One turn moves every row onto another: examples first, then more rows asked:
Q588: [  2  -5  -1   9   2   3  -4 -18 -11  -8  -5   4   0  -3  19   6   5   2]
Q844: [  2 -18   9  11   8   1   0  -6   3   8   3  11  -2   8  15   3  15 -17]
Q703: [ -5  -6   3   5   7  13 -10  -7   5   0  10  10  -5  20  -1   1   9  -8]
Q567: [ 11 -12  -1  -5   1  -2   5 -13 -12   4   1  13  -1 -12  11  -3   4 -16]
Q548: [  2  -7  -3   5   2   0  -6 -18 -12 -10  -8   5   0  -4  12  12   1   2]
Q961: [ -1 -18   4   4  -2   1   6 -11 -17  -4   8  16   3  19 -13   1  11  -9]
Q648: [ -6  -4  -5  12   9  -7   3 -15  -8   4   8  -3  -6  -4  -2  16   7 -13]
Q256: [  2 -16  -3  -4  12   3   1  -8   0  -1  -1  -5  -9  14  10   9  -3 -17]
Q111: [  5 -15   9   1   5  -3   1 -25 -19   0  -3  17   9   7   0   3  11 -21]
Q212: [ 16  -5  -2   9  -1  -6   6 -16  -9  -2  15   8   8  14  -3  -6  13 -15]
Q279: [ -3  -3   3   4   2  -7  16 -22  -2   7  -5  17   7   9   1  -7  17 -12]
Q435: [ 10 -10  18   1  -3   2   3 -10   5  -8   8   0  -3  13   4  -1   4 -22]
Q493: [  6 -10  -8  -6  -2   0  14 -19  -6   1  -8  12  -7  -3  11   0   2  -7]
Q219: [ -6  -7  17   0  -6   1   5 -16  -5  -6   1  10  -8   1  -3   8   5   6]
Q669: [  4  -3  -1  -1   9   6  -3 -23  -8 -11  -4   9  12  12   4 -10  -2 -11]
Q338: [ -3  -4  -2   4  24   3   0 -16  -3  -4   8   8   4   0   4 -11  10 -16]
Q496: [ -7  -5 -10  -5   7  -5  -5 -13 -20  -4  11   7 -13   5   5   7   3  -4]
Q830: [ 10   5   0   2   2  -8  -6 -16 -11 -15   0  12  -9  10   5  -9  11 -16]
Q500: [ -9  -6   1   1  -3   1  12 -17  -8  13   6  14  10   4  -4   1  15  -4]
Q445: [ 15 -11   1  12  -7   0   2  -7 -13  -7  -3   2   5  -1   4   5  14 -11]
Q940: [ -4  -4  -9  -4   4   0  -2 -17 -15   1   5  21 -18   7  -1   5  11  -9]
Q165: [  1   0   6   0  -4 -12  12 -15  -6  -8  -1  -6   5  10  -3  -5  -2  -3]
Q560: [ -7  -7   1   4  -4   2   2 -17   6   0  12   1   5  20  14  12   9 -13]
Q675: [  6  -7  -2   3   1  -8  14 -11  -3  -3   9  -5  -1  -1   9   8  18   1]
Q816: [-10  -9  14   2  -3  -2   5 -21  -5  -6   4  14  -2   2  -4  10   2   6]
Q589: [  3  -6   0  -6   2  -8   4  -5  -2  -7  14   7 -11  10 -14   5  12  -1]
Q405: [  2 -12   4   1   1  -6   1 -24 -17   1   1  17   9   9  -3   7   9 -27]
Q515: [ 15  -9  -8  -3  14   4   4 -10  -8  -5   7   3  -5   7   7 -11   7  -1]
Q823: [ -3 -15   6  -6   8  -2  10 -10  -1 -17   6   6  -6   4  -2  -5  -4   0]
Q784: [  4  -1   5  -3   9   4  -2 -25  -7 -16  -5   5  12   6   3  -7   0 -11]
Q91: [  1 -16  12   6   7  -2   2 -11   8   9   4  10  -3  11  18   1  12 -15]
Q943: [ -8 -14   0   5  -5   4   7 -15   0  -2  13   1   5  19  10  15   8 -12]
Q538: [  1 -13 -10   2  16 -13   7 -12  -2  10  11  13  -1   5  -3   3  12 -14]
Q862: [  1   2   6   4  10 -11 -11  -8 -11  -7   4  12  -1  11  -2 -13  14 -10]
Q33: [ -8  -2  10   5  16  -7  -7 -22 -11   4   0  13  -8   5 -10   7   7 -12]
Q416: [ -7   6   2   6  -4 -14  11 -21  -4 -10   1   1  -5  14   1   2   8  -2]
Q885: [-11  -5  10   0  16 -12  -3 -17  -7   3  -1  11 -10   4  -8   9   7 -14]
Q996: [  1 -17  -2  -9   8   3   1 -11   1   2  -1   0  -8  20  13   8   0 -15]
Q737: [  1  -8   3   2   2  10 -12  -7   5   4   6  12  -8  21   4   3   9  -8]
Q580: [ 10  -5  15  -1  -4   1  -2 -13   4  -3   7  -2  -7  17   6   3   5 -22]

Q405 moves to Q588
Q589 moves to Q212
Q435 moves to Q943
Where do these go?
Q416 moves to Q279
Q548 moves to Q33
Q91 moves to Q996
Q823 moves to Q961
Q567 moves to Q496

One turn moves every row onto another: examples first, then more rows asked:
Q283: [  3   4   1   5   5  -3 -14   5  -3 -12  -7  -8   1  -3   4   7  -1   0
  -2   6  12   8 -10  12]
Q858: [ -4  -5   5   9  -1  -3  -4   7  -2  -5  -4  -2  -2   0 -13   3   2  10
  -1  15   6   7   0  -5]
Q163: [ 14   1 -15  -4  13 -10  -3  -3   1 -12 -10 -10   3   4   7   1  -1  -3
  -9  -8   9  14   0   7]
Q503: [ -2   1  -5  -4  15  -5  -3 -19  -5 -13 -13   9   4  12  -6   4  15  -2
   6  -9  -4   3  -8  14]
Q857: [  3   0 -14 -10   3  -3 -14  -7   2 -10  -4   6  -3   8  -8  -8  19   7
   3  -2  -8  10 -13   8]
Q899: [ -8  -9   4  10   5  -4   5  -7  -3   6  -5   7   6  -4  -6   5   6  10
   5   1   2   6   3 -17]
Q485: [  4   3 -14 -10   4   0 -12  -7  -2 -15  -4   6   0   5  -8 -10  22   5
   6  -9  -6   6 -13   5]
Q980: [ -7  -6   2   4   0  -1   3 -14  -6  11  -8   2  -1  -1  -2   3   7  10
   4   0  -4   7  -4 -18]
Q447: [ 12  13 -13  -4  10  -3  -4   0   0 -13  -5  -7   8  -3   5   3  -6  -3
  -6 -10   6  12  -8   7]
Q745: [ 15   5 -16 -10  11  -5   2 -11  -4  -2  -9  -6  -1  -6  -1  -5  -2  -4
  -9 -19   7   7  -2  -5]
Q259: [ -2   0  -5   3  16  -3  -3 -19  -5 -16 -11  11  -3   9  -5   4  13   0
   8 -15  -7   2  -6   9]
Q434: [ -9  11   2  -3  12   2  -2  -3  -1 -14 -18  10   2  15 -14  10   1   0
   3 -14  -8   1  -3  -8]
Q194: [ -6   7   4  -2  17   2   2  -5  -2 -15 -18   9   8  13 -11   9   2  -5
  -1 -14  -5  -3  -1  -4]
Q353: [  8  10 -15  -6  17  -5  -5   3   2  -9  -8  -7   8  -1   6   2   2  -2
 -10  -9   8  12  -3  10]
Q328: [ -7  -8   9   5  -1  -5 -11   5   2  -5  -6  -4  -2   7 -10   7   4  10
   4   9   5   7  -3  -7]
Q593: [ 13   5 -19  -6  12  -1  -4   0   2 -14 -11  -8   0  -1   4   0  -3  -3
  -5 -11  13   7   0   9]
Q439: [ 13  10 -19  -7  16  -3   8 -11  -4  -2  -7   0   1  -3  -1  -6  -1  -3
 -11 -13  -5   5  -2  -4]
Q923: [  5  -1 -14   0   5  -7 -19   2   4 -13   5   8  -4   0   1 -11   8   8
  -7  -3 -12  -5  -2   0]
Q826: [ 11   4 -20 -12  13   0   3 -13  -1  -1 -10  -1  -1   1   2  -5  -4  -1
  -6 -18  -1  10   3  -7]
Q373: [  2  -4 -17   3   3  -8 -19   2   7 -10   2   8  -6   2   2 -10   8  13
  -3  -3  -9   4   0  -3]
Q250: [ -3   8  -9   1   2  -7 -20  10   5 -12  -9  12  11  -1   5  -4   5  12
  -1 -10   3  -3   5 -11]
Q833: [  0  16   1  -2  12   0 -12   0  -1  -9 -18  10   0   4  -6   4   6   6
  -9 -11   0 -16   6 -10]
Q917: [ -2   2 -16  -5   8  -9 -12  -3   1 -14  -3   8  -5   9  -8  -6  19   6
  11  -2  -9   5 -14   3]
Q497: [ -7  13  -2  -5  17  -5  -5  -9   1 -19 -18   9   6  11 -14  11   4  -1
  -2 -10  -5  -3   0  -4]
Q873: [  4   0  -5   2   5   2  -8  11   2 -16  -8  -8   1   2  -6   3   0   1
  -3   7  16   3  -5  11]
Q305: [ 17  11 -15  -8   9  -3   6 -14  -3   0  -5   0   0  -6  -1  -3  -5  -1
  -5 -17  -3   4  -5  -3]
Q142: [ -1   2  -5  -2  20  -6 -10 -13   3 -14 -16  13  -1   8 -10   5  15  -2
   7  -8  -5   3 -11   9]
Q849: [-10  -8   2   7   0   0  -1 -12  -8   8  -7   9   7   3  -5   0   9  10
   6   2   2   3  -1 -15]
Q200: [ 13   7 -11  -5  11  -7  -3   3   1 -13  -5 -10   4  -1  -3  -2  -6  -4
  -7  -5  15   9  -3   8]
Q218: [ -4  15  -1   1   7  -2 -14   1  -6  -6 -18  13  -4   3  -4   7  -1   6
   1  -5   2 -17   4  -6]
Q701: [  0   7 -12   4   2  -3 -18   9   1  -9 -10  10   3  -4   4  -3   6  14
   1 -11   6  -6   7 -16]
Q486: [ -4 -10   4  10   0  -8   2 -14  -4   1  -9   6  -1   1  -7   1   7  11
   9  -1   1   2   2 -20]
Q470: [  2   0 -12  -6   4  -4   6 -19  -9   7  -8  -2  -2  -4  -1  -1   4   3
  -2 -15  -3   8  -1 -19]
Q119: [  6   4 -10  -4   4  -2  10 -17  -9   4 -12   7   1  -4  -8  -7   9   5
   4 -11  -1   2  -3 -21]
Q600: [ -2  12 -11   2   4  -7 -14   6  -1 -12  -7   7   4   3   4  -5  12  15
  -2 -11   0 -10   7 -15]
Q221: [  0   0 -11  -8   5   1   3 -20  -9  11  -8   7  -1   2  -4  -5   4   6
   1  -9  -5   4   1 -18]
Q171: [ 15   4 -16 -15  13  -2   6 -10  -5   4  -9  -5   0   4   0   0   0  -4
  -9 -13  -4   7  -4  -7]
Q721: [ -9 -10   6  12   1  -1  -5   4  -1  -7  -4   1   6   6  -8   4   3   7
   2  12   7   3  -4  -1]
Q686: [  1   3  -2  -1   7  -5 -16   8   0  -8  -6 -10  -1   2   0   9   4   3
  -2   8  14   5  -4  12]
Q351: [-10  -3  11   5  -4  -4 -11   4  -5  -7  -5  -4   0   1  -6   4   2   6
   4   9   5  11  -7  -4]
Q735: [-8 -3  8  8 -1 -3 -2 -1 -2  0 -5 -1  4  2 -4  6  4 11  7 15  6  8 -5 -5]
Q855: [  3   2 -10  -7   7  -2   8 -17 -12  12  -9   5   3  -3  -3   3   9   3
   5  -8   1   1  -1 -17]
Q861: [ -8  -8  10   6  -4  -7  -1 -12  -6   5  -5   5  -3  -3  -5  -1   3   9
   8  -3  -2   5   0 -14]
Q124: [  3  -1 -12   4   7  -8 -15   7   5  -8  -1   9  -7   5   2 -12  16  13
   0  -8 -11  -3  -4  -5]
Q25: [  4   4  -6  -6  -2  -5   7 -18  -7   6  -6   6   2  -6  -6  -4   3   7
   7 -16  -2   5  -1 -17]
Q516: [ 4  2  4  6  7 -4 -6  8  3 -9 -6 -6  6  1 -4  3 -2  4  0 10 14  8 -5 10]
Q835: [  8   1  -5   3   2  -5 -11   7  -2 -12 -12  -8  -1   0  -3   1   5   5
  -2   8  19  10  -3   9]
Q557: [ -2  14  -3   0  10   3  -7   4  -7  -9 -16   8  -2   2  -7   6  -2   3
  -3  -8   2 -18   6 -14]

Q250 moves to Q218
Q194 moves to Q503
Where do these go?
Q171 moves to Q163
Q980 moves to Q470
Q873 moves to Q721
Q25 moves to Q305
Q917 moves to Q124
Q486 moves to Q119

